[[12.2, -11.6, 1.8, 13.0, 8.3],
[-8.1, -0.4, 4.9, -21.9, 18.7],
[-12.4, 15.5, -6.1, -2.3, -55.8]]
->
[8.3, -21.9, -6.1]

[[-44.7, 50.3, -15.0],
[-6.9, -2.0, 0.3],
[-33.2, 19.1, 17.6]]
->
[-15.0, -2.0, -33.2]

[[11.3, 33.2],
[28.8, 48.0],
[57.4, 65.9]]
->
[33.2, 28.8]

[[65.3, 56.8, -59.5, -44.1],
[-44.3, -30.8, -47.1, 56.9]]
->
[-44.1, -47.1]

[[65.7, -40.6, -5.3, 2.6],
[64.8, -41.4, -4.9, -1.7],
[48.2, -15.5, 3.5, 59.6],
[62.4, -33.7, -2.3, 32.1]]
->
[2.6, -4.9, -15.5, 62.4]

[[-12.3, -33.8, 23.9, -5.6],
[55.9, 48.6, -64.8, 44.2]]
->
[-5.6, -64.8]

[[18.9, -53.5, -51.6],
[-64.3, -18.7, 36.2],
[-23.4, -23.7, 30.0]]
->
[-51.6, -18.7, -23.4]
---
[[51.6, 41.2, -32.8, 40.1, -47.4, -32.5, -19.4, -38.5, 45.6],
[47.8, 36.8, -30.1, 38.2, 2.6, -47.8, -49.4, -33.6, 38.6],
[29.0, 43.3, 48.6, 38.8, -46.4, -27.2, -12.7, 42.3, -29.4],
[-45.1, -43.9, 17.6, -45.9, 17.1, 31.7, 17.9, 30.2, 10.3],
[34.6, 35.8, -21.0, 42.8, -28.0, 42.0, 56.0, -33.1, -33.7],
[-8.4, -5.6, -38.0, -16.5, -22.0, 47.3, 56.0, -36.0, 35.0],
[-26.8, -27.4, 29.6, -42.1, -44.6, 19.2, 39.0, 29.3, 46.9],
[-21.7, -39.7, -54.0, -17.1, 46.9, 45.1, 40.7, -48.7, -37.6]]
->
[[-45.1, -43.9, 17.6, -45.9, 17.1, 31.7, 17.9, 30.2, 10.3],
[-26.8, -27.4, 29.6, -42.1, -44.6, 19.2, 39.0, 29.3, 46.9],
[-21.7, -39.7, -54.0, -17.1, 46.9, 45.1, 40.7, -48.7, -37.6],
[-8.4, -5.6, -38.0, -16.5, -22.0, 47.3, 56.0, -36.0, 35.0],
[29.0, 43.3, 48.6, 38.8, -46.4, -27.2, -12.7, 42.3, -29.4],
[34.6, 35.8, -21.0, 42.8, -28.0, 42.0, 56.0, -33.1, -33.7],
[47.8, 36.8, -30.1, 38.2, 2.6, -47.8, -49.4, -33.6, 38.6],
[51.6, 41.2, -32.8, 40.1, -47.4, -32.5, -19.4, -38.5, 45.6]]

[[48.1, -23.8, 63.0, -14.1, -37.2, -26.1, -5.2],
[-5.3, 3.5, 8.5, -1.1, -21.9, -26.7, 10.0],
[-16.6, -10.0, -51.2, -21.4, -36.8, -40.6, 23.3],
[13.3, -13.3, -3.4, -10.4, -6.6, -2.2, -1.9],
[44.5, -23.2, 44.8, -9.9, -10.9, 3.3, -13.4],
[-21.6, 15.1, 0.0, 5.1, -18.0, -26.9, 14.2]]
->
[[-21.6, 15.1, 0.0, 5.1, -18.0, -26.9, 14.2],
[-16.6, -10.0, -51.2, -21.4, -36.8, -40.6, 23.3],
[-5.3, 3.5, 8.5, -1.1, -21.9, -26.7, 10.0],
[13.3, -13.3, -3.4, -10.4, -6.6, -2.2, -1.9],
[44.5, -23.2, 44.8, -9.9, -10.9, 3.3, -13.4],
[48.1, -23.8, 63.0, -14.1, -37.2, -26.1, -5.2]]

[[-3.7, 10.0, -1.9, 8.2, 1.8, 0.0, 0.0, 13.6, -6.1],
[-37.7, -6.1, -2.9, 0.0, -37.1, 11.8, 22.8, 0.0, 14.9],
[2.3, 2.1, 10.3, 14.0, -16.8, -32.0, 7.6, 0.5, 7.7],
[3.3, 8.0, 16.2, 22.1, -22.4, -52.2, 17.2, 5.7, 9.7],
[-26.5, -16.4, -3.3, 13.3, -34.3, 6.7, -9.4, -17.0, 18.9],
[23.6, 22.3, 15.6, 5.1, 10.3, -61.3, 20.3, 18.6, -10.1],
[32.5, 18.0, 11.0, 0.0, 32.2, -38.1, 3.5, 12.4, -15.6],
[-1.9, -2.8, 2.6, 1.5, -3.9, -8.3, -3.2, -4.4, 0.0]]
->
[[-37.7, -6.1, -2.9, 0.0, -37.1, 11.8, 22.8, 0.0, 14.9],
[-26.5, -16.4, -3.3, 13.3, -34.3, 6.7, -9.4, -17.0, 18.9],
[-3.7, 10.0, -1.9, 8.2, 1.8, 0.0, 0.0, 13.6, -6.1],
[-1.9, -2.8, 2.6, 1.5, -3.9, -8.3, -3.2, -4.4, 0.0],
[2.3, 2.1, 10.3, 14.0, -16.8, -32.0, 7.6, 0.5, 7.7],
[3.3, 8.0, 16.2, 22.1, -22.4, -52.2, 17.2, 5.7, 9.7],
[23.6, 22.3, 15.6, 5.1, 10.3, -61.3, 20.3, 18.6, -10.1],
[32.5, 18.0, 11.0, 0.0, 32.2, -38.1, 3.5, 12.4, -15.6]]

[[-15.4, 43.4, 38.7, 45.3, 25.1, 1.3],
[-11.1, 25.1, -15.3, 8.6, -32.6, -24.3],
[29.9, -59.2, 1.6, -1.3, 7.3, 41.7],
[-1.1, -1.1, -30.7, -27.6, -35.7, -21.3],
[9.0, 13.9, 7.9, 17.7, -45.3, 4.7],
[12.6, -22.3, 25.0, 19.4, 31.4, 33.0]]
->
[[-15.4, 43.4, 38.7, 45.3, 25.1, 1.3],
[-11.1, 25.1, -15.3, 8.6, -32.6, -24.3],
[-1.1, -1.1, -30.7, -27.6, -35.7, -21.3],
[9.0, 13.9, 7.9, 17.7, -45.3, 4.7],
[12.6, -22.3, 25.0, 19.4, 31.4, 33.0],
[29.9, -59.2, 1.6, -1.3, 7.3, 41.7]]

[[-8.2, 49.9, -11.3, 9.3, -25.0, -1.8, -35.4],
[-41.0, -21.4, 46.7, -34.1, -2.2, 32.2, 11.8],
[-2.0, 27.7, -32.4, 57.1, 7.0, -27.3, 12.6],
[-7.6, -22.4, 7.6, 17.4, 38.7, 21.0, 18.1],
[-2.6, -2.3, 18.2, -19.4, 13.6, 40.8, -26.5]]
->
[[-41.0, -21.4, 46.7, -34.1, -2.2, 32.2, 11.8],
[-8.2, 49.9, -11.3, 9.3, -25.0, -1.8, -35.4],
[-7.6, -22.4, 7.6, 17.4, 38.7, 21.0, 18.1],
[-2.6, -2.3, 18.2, -19.4, 13.6, 40.8, -26.5],
[-2.0, 27.7, -32.4, 57.1, 7.0, -27.3, 12.6]]

[[-14.6, -8.1],
[9.5, 15.4],
[6.6, 11.2],
[26.2, 20.8],
[60.1, 59.5],
[11.6, 12.5],
[28.6, 25.6]]
->
[[-14.6, -8.1],
[6.6, 11.2],
[9.5, 15.4],
[11.6, 12.5],
[26.2, 20.8],
[28.6, 25.6],
[60.1, 59.5]]

[[-16.5, -14.7, -16.7, 32.5, 4.3, -23.4, 8.2, 11.4, 27.9, -11.5],
[17.2, 30.8, 26.2, 23.4, -1.2, -19.0, -8.7, -30.4, 17.9, 14.5],
[10.5, 12.2, -7.3, 25.7, -7.2, -30.2, 7.1, 53.3, 21.8, -2.1],
[-33.6, 7.9, -1.0, 11.7, 33.9, 42.7, -7.5, -17.6, -23.8, -12.7],
[30.6, -2.9, 27.5, 1.8, -9.1, 21.1, -28.1, -9.4, 17.8, 25.8],
[-51.3, 14.0, 11.6, 16.7, -0.9, -15.7, -27.4, -20.5, 9.0, 13.9]]
->
[[-51.3, 14.0, 11.6, 16.7, -0.9, -15.7, -27.4, -20.5, 9.0, 13.9],
[-33.6, 7.9, -1.0, 11.7, 33.9, 42.7, -7.5, -17.6, -23.8, -12.7],
[-16.5, -14.7, -16.7, 32.5, 4.3, -23.4, 8.2, 11.4, 27.9, -11.5],
[10.5, 12.2, -7.3, 25.7, -7.2, -30.2, 7.1, 53.3, 21.8, -2.1],
[17.2, 30.8, 26.2, 23.4, -1.2, -19.0, -8.7, -30.4, 17.9, 14.5],
[30.6, -2.9, 27.5, 1.8, -9.1, 21.1, -28.1, -9.4, 17.8, 25.8]]
